Each path below is one point turned by a fixed rotation once a step. After each direction that follows a path, write how fast that rotation turns it, in deg/step (0 if it stays still).
Each turn is a multiple of 5 degrees from 10 to 175, or 0.
Each row of a path follows its step; steps can be skipped.
Path 1:
step 0: [ 16 -21  -9 -52 -16 -17  10  43  34  -7  10 -31  -9  14   4  11  -8  -6
 -21  31  30 -11  -1  15  10   5 -23 -17  -2   9  -7  -7 -12 -24  20 -28
  -6 -20  -6   9   8   5  27  24   9   0]
step 1: [ 24  -9  -2  -7  -4 -13  -4  36  -7  -1   2 -62 -35  11  11  28   1  30
  -9   6  22   1 -24   6  11  30  31 -11 -19 -22  -5  21 -10  -5 -13 -11
  15 -25  16  24   6   1   7  17   0 -33]
step 2: [-15   2 -34 -10   1  -8 -10  20  21 -26 -27 -33 -31  18   4 -17  16 -28
  -7  25   5 -31 -23  -8  16  -5  23 -20 -21 -13   8  -1  21 -19 -21 -40
  18 -18 -11   8 -10 -13  13  23  -6 -18]
step 3: [ -5 -39 -16 -26  -1  27 -18   0   1 -14   1   2 -36  24   9  15  17 -28
 -17  -4  -5 -17 -19  12   9  48  18  -7 -37  -1  -6  30   0 -24 -13 -14
   3 -20   4 -22 -10  26   5  -3  18 -34]
step 4: [  3  -8  -4 -48  27  14 -40  23  -7 -13  -6   0   6  23   6  11  -7  -6
   8  19  -8 -58 -16  23  15  -6   7 -17  17 -35  10  30  -2 -19 -22  -9
  18  -9  10 -25   2  -8  -3  -6  24 -15]
step 5: [ 24   2  -9 -65  -1   1  -2  27  13   2   9  13  15 -15  26 -15   6 -12
 -15  35 -16 -38   3  10   8  35  21   0 -28   5  -4   7 -19  -5   2 -16
  14  -8   3  -1  27   5  28   3  25  -5]
step 6: [ 50 -11   6 -31  10  -3 -32  42  -2 -23  -7 -36   3 -10  -7   9 -23 -12
  -6   3 -24   5  16  21  32  17   8   9 -24  -4  -2  22  -4  11 -27  -3
  11  -6  24  16  -4 -19  15  16  19 -12]
step 7: [ 34 -13  -4 -42  -7  10   2  22   1 -26 -28 -14   8 -18  39 -12  20 -11
 -13  29  13  11 -24 -19  33 -20  -3  -9 -33 -19   2   5   8  -1 -14 -27
  14  -8   6   4 -22   4   2  40   7   9]
step 8: [  7   0   2 -25 -15  29 -32  42   0   0 -27 -13 -23   5   7   4   4  -2
  -8  15  12  17  -4  -6  15   7   2  -5 -59   0   7  44 -18 -11  21 -14
 -15  -3  -4   6 -31   0 -14  -3  12 -40]
step 9: [-13  -1  -2 -30 -11   5  -7  42 -10 -13  -3   8 -26  22  14 -11 -25   2
  -4  34 -27 -11 -12 -11  -7 -24  21 -16 -20 -36  -2  31  11 -13  -1  -3
  26   6  21 -29 -24   5 -26  34  -3 -21]
[  7  -2   9   1  -4   2   2   2   3   0  -2   4  -7   4  -2   3 -10   5
  -5  17  16   9   2  -3  -7 -12   4   4  -6   5   6  -3   1   2   0   1
  -5   1  12  -4  -6  -4   6  -2  -2   1]  40
[ 11   0  -6   8   1   5   1   6  -2   0   1   8 -10  -1  -2   0   2  -8
   1  -3   4   6 -15  -2  -6   3  -1  -9  -5  -7   1  -2   7   6  -6  -4
  -8   9  -8  13  -2  -7  -4   2   5   3]  65
[ -4  -7   7  -1  -1  -3  -1  -9  -5   2  -8   8 -10  13  -4  -1   4  -7
   5   4  -2  -2  -1  -1  -7   2  10   4   8   2   2   5  -7  -1  -5  -7
  10  14  -7  -4  -1   3  -2  -2  -3  -8]  55
[  4  16  -8  -6   2  -5   1  -5   8   0 -10   5  -4   4   3  -5   7  -8
   0   4   1   1   3  -5  -3   7  -6   1  -4   9   2  -3  -3  -8  14  -4
  -5  -2  -7  -2  -2   0  12  -2   5   7]  140
[ 2  1  5 -5  1  7  3  7 -6 10  1  0 -1  5  1 -1 -3 13 -5  6 -9 -7 -8  4
  1 -4 -6 -4 10  3 -1 -4  3 -7 13 -5 -5  6  0  8 -5  8 -3 -9  6 -6]  85
Path 2:
step 0: [ 24  10  36   8 -16  34 -16   5 -21 -24  -7  -1  -6 -14   3  -1   1  28
   6  -1 -33   8  -7 -29  48  -9  14 -18  16  33 -14  18   5   2  28  -8
 -32  -7  21 -18 -25  29  -3  19  12  -9]
step 1: [ 24   7   3 -30  40   9 -25  -1 -12 -15 -28  17  -1   2  14  10  35 -18
 -20  40 -16  -7 -44 -19   7  47 -13   0  -7  15  -9 -20   7  19   3   7
 -15  -7 -12  -6 -24 -29  16  20   6   2]
step 2: [ 34  17  20 -23  -6  -8   3   0   5  -8   5  29   3 -23  -5  25  14   7
   6  10  24  -4  -4  17 -17  17 -58  -9  17 -43  18  18   9  -2  11 -11
 -36  -1  13  11 -18  10 -27  30  -3 -32]
step 3: [ 27  13   8   5  -7  31 -36  11  28   3   2   3  -6 -34  19  22 -11  16
   8 -14   6  10 -34 -23 -14 -34   4  20  -5  16 -18   1 -11  12  37 -11
 -36   7  12  14  34  -7  15  28  -1 -15]
step 4: [ 12  -2   9  -3  -6  50   1   5 -20  -4 -24  -5 -30   9 -18  21  -2   1
   9  23 -13  -3   0 -21  11  22  -7  -9  -2  -2 -58 -27  23 -10  20 -23
 -23  36  20  10 -31 -22  -2  -2   9   3]
step 5: [ 43  -2  16  -2   8   5 -38  16   4  23  13  12  -2  12 -27   2  -1  -7
 -24  28  12  -7   3 -12  31  31 -34  20  23  27  13  11  25 -15 -18  27
 -46   1  -1   4 -11   8  -4  27   7  -4]
step 6: [ 13   7  -6 -43  -9  21 -40   6  12 -22 -21  34   8 -16  -1  38   3   9
 -12 -24   2 -18   9  -5 -17   8 -22  -8  -5 -20  15 -22 -10  10 -27   3
 -23  21  11  10  13  -5  39  21 -36 -24]
step 7: [ 29  13 -10   8 -13  11  -5  27  -1 -25  17 -10 -10  26  -6 -12   4  22
   0  12   4  -9  15  -7 -11 -20 -24  35  14 -19  -9 -16   7   8  60 -13
 -17  33  22  38   7 -21  11   2  -8 -37]
step 8: [ 27  15  -8  29 -23  24 -12  -3  23  15 -29 -28 -23  22  -4  10  -3 -23
  25  -6  40  -2  17 -11  23  31   0   6 -19  36 -12 -19  15  -9   3   9
 -30  32  -5 -20   9 -14   2  18   4 -17]
step 9: [ 18 -41  14 -28  -7  14 -25  20 -27 -21 -18 -16   2   1 -14  22   7  35
 -19 -15  18  -1  20  -6  38  32  -6   1 -28  15  16 -12  15 -21 -18  13
  -6  10  18  47 -12  12  -2   4  -8  -3]
[  0  -2  -4   9 -10   7  12   1  -3   4  -4   4 -10   7   4   2  10   5
   0   3   0   2   0   0   7   1  16   8   4   0  -6   8   7   7   4   3
  -8  -4  -1  -7  -4  -9   8  -3  -1   0]  95
[  1  -5  -4 -13   1  -3  -1   2  -1   6   3   9  -3  -7  -8   3  13   0
  -1   0  14   3  -7   3   3   6  -4  -2  -3   0  10   7   1   0  -9   1
  -3  -8   5   3   5  -3   0 -15  -3  -2]  95
[ -5 -10  -3  -3  -3   6  -5   6  -4  -5   0  -2   2  -3   8   9   7   3
   8  13  -2  -4   7  -5 -16   5   2  -2 -13  -2  -6  -2  -4   1  -7   3
   6  -5  -2   6  -3  -2   8  -1   8   0]  140
[ -2  -5   1   5   9   2   3  -2   4   9  -2  -2   0   0   3  14   0  -3
   2  -9   9   2  -1  -5  10  -4  -1   7  -8  -6  -5  12  -7 -13   4  -1
   7   6   5   7  -4  -6  -2   4   8   5]  70
